In the rows, 128 means zero.
Rotation paths and how fast each direction turns (degrees per step):
Each turn is a multiple of 5 degrees from 10 to 175, or 0.
path 1
[137 137 138 126 124 125 111 130 111 116 127 137 126 143 132 114 124 121
 125 119 123 116]
[140 131 133 129 116 133 127 154 124 123 133 126 131 135 138 120 132 115
 134 110 129 123]
[139 131 133 144 120 120 113 130 129 110 131 134 132 136 138 119 115 127
 138 116 126 127]
[134 133 144 133 132 128 120 140 128 133 131 138 126 136 152 119 128 121
 123 110 128 122]
[134 132 124 141 124 122 125 145 130 122 129 125 139 144 148 131 122 130
 134 118 119 137]
[141 132 141 136 135 128 128 126 133 115 122 128 126 140 153 115 123 136
 120 122 126 126]
[132 124 124 136 134 128 128 139 109 125 126 124 127 146 150 130 134 125
 117 116 121 132]
[142 142 128 127 122 125 132 135 123 110 121 121 130 152 138 119 126 132
 122 129 118 128]
[144 123 135 138 129 138 134 133 109 110 125 125 123 134 140 120 134 121
 122 118 129 120]
[131 137 127 125 116 122 116 133 108 116 128 129 129 152 131 123 130 122
 125 114 124 124]
Directions:
[126 130 124 129 127 123 120 124 126 124 127 129 131 134 124 130 122 131
 130 131 126 131] -> 155
[130 124 122 124 132 130 128 130 124 125 127 123 125 129 128 125 129 131
 120 135 124 128] -> 40
[129 126 134 133 136 131 125 123 122 127 126 134 128 125 128 127 126 128
 128 131 128 125] -> 130
path 2
[128 135 123 138 128 115 114 113 137 147 120 148 134 130 122 130 130 132
 137 134 139 134]
[120 121 125 131 111 118 130 119 143 138 121 149 132 117 125 140 116 131
 119 132 133 131]
[133 135 105 127 111 134 125 122 138 135 127 143 143 136 120 137 122 127
 116 126 137 126]
[118 133 121 137 120 124 109 105 129 140 132 130 144 135 125 136 118 126
 120 127 139 120]
[127 122 136 133 114 126 117 118 135 134 117 126 143 131 118 145 120 128
 114 146 137 128]
[143 124 119 119 125 121 119 113 135 139 117 135 144 141 120 142 128 130
 132 138 134 138]
[123 134 127 128 124 109 125 102 137 137 116 138 138 125 118 136 119 122
 131 126 123 138]
[131 142 128 135 118 125 138 117 150 136 123 142 136 127 123 144 128 117
 113 135 132 132]
[133 127 114 125 129 125 126 112 142 142 141 135 145 132 137 145 124 128
 116 124 134 131]
[123 131 122 135 122 121 119 115 132 136 127 116 155 118 119 142 121 128
 111 125 127 130]
Directions:
[131 128 124 127 134 127 124 124 128 132 133 131 127 135 133 126 131 129
 133 126 131 128] -> 135
[131 127 119 121 127 129 127 128 124 126 127 126 133 127 124 127 126 130
 130 122 123 131] -> 110
path 3
[133 131 134 137 125 140 110 147 120 132 146 129 143 124 130 125 121 127
 127 144 125 114]
[142 129 126 125 115 133 114 133 127 130 152 125 139 125 141 132 120 116
 130 133 114 114]
[142 136 127 114 122 125 121 133 128 121 149 140 129 117 138 147 119 125
 131 128 115 120]
[136 142 124 124 135 133 120 146 123 127 146 144 135 117 129 151 128 135
 122 126 130 124]
[141 139 118 137 133 142 116 151 115 141 143 131 130 122 133 139 130 123
 125 124 133 127]
[145 139 128 135 121 134 122 151 117 136 142 130 120 123 133 128 119 112
 137 134 122 128]
[134 147 139 122 122 129 130 151 123 121 143 132 136 122 129 127 114 115
 133 139 119 121]
[132 143 127 117 136 137 115 141 127 117 144 127 150 115 132 128 119 123
 125 131 121 118]
[143 127 121 127 138 139 101 134 128 125 143 133 135 112 135 134 124 126
 131 132 120 118]
[144 125 129 135 123 136 115 139 131 134 144 143 125 119 131 150 125 123
 132 139 122 115]
Directions:
[127 128 123 128 128 134 128 126 127 131 129 120 136 130 131 127 129 124
 123 122 130 128] -> 110
[130 127 118 129 125 126 128 131 134 128 127 132 130 132 123 125 124 130
 126 129 126 131] -> 0
path 4
[110 128 125 137 125 131 142 127 122 132 149 140 131 127 138 117 120 126
 144 131 114 127]
[118 135 116 139 127 132 149 133 126 132 143 145 131 134 121 132 116 123
 136 118 129 118]
[128 125 111 124 121 125 136 123 138 128 142 136 125 146 127 144 114 124
 140 123 130 113]
[113 127 133 116 117 124 132 124 141 126 141 133 124 139 136 142 121 132
 148 133 119 120]
[107 132 142 119 128 128 145 131 126 123 144 130 128 126 130 143 119 140
 139 117 123 130]
[129 120 130 124 131 126 146 133 121 129 152 121 125 129 131 138 106 133
 129 112 129 128]
[129 116 130 121 122 128 132 135 128 136 153 129 121 134 139 119 104 118
 136 129 129 124]
[111 123 130 118 119 135 129 138 127 132 147 146 131 130 130 119 120 117
 147 126 134 131]
[117 127 112 123 129 133 136 130 125 133 147 136 140 128 120 140 126 120
 147 116 131 136]
[125 132 110 122 136 122 134 119 134 137 144 128 129 129 134 140 114 117
 145 122 115 127]
Directions:
[135 133 124 128 133 125 128 131 131 131 126 127 125 129 129 129 119 125
 124 124 129 124] -> 95
path 5
[138 124 150 132 134 128 108 120 114 126 128 122 126 127 128 110 119 120
 130 135 140 120]
[140 126 151 133 138 128 109 119 113 126 130 126 129 121 126 111 123 119
 132 133 138 121]
[144 126 151 136 139 131 112 122 114 126 133 131 130 119 124 112 123 118
 131 130 136 121]
[148 123 151 139 138 135 115 125 116 127 135 133 130 119 122 114 123 116
 129 128 133 122]
[150 120 150 141 136 136 118 130 117 128 132 134 128 122 122 114 121 115
 128 128 131 122]
[149 117 149 141 132 138 120 133 119 129 129 131 125 129 122 114 117 113
 124 129 129 121]
[145 116 148 139 131 138 119 133 118 128 126 127 123 132 123 114 114 113
 121 133 131 121]
[141 116 149 135 131 137 120 129 115 126 125 122 122 133 124 113 113 114
 120 136 133 121]
[140 117 148 132 132 136 119 124 112 124 125 117 121 133 124 113 114 117
 120 138 135 122]
[140 118 149 130 135 134 117 118 109 124 127 117 122 129 123 113 116 120
 122 137 136 126]
Directions:
[132 126 134 130 125 135 122 124 126 130 122 126 129 130 127 128 130 125
 133 129 125 132] -> 0
[133 125 127 133 123 128 128 136 135 130 128 131 126 134 130 129 123 126
 127 125 125 129] -> 40
[131 122 126 124 126 127 132 124 125 127 129 121 123 131 127 129 124 131
 124 127 126 135] -> 25
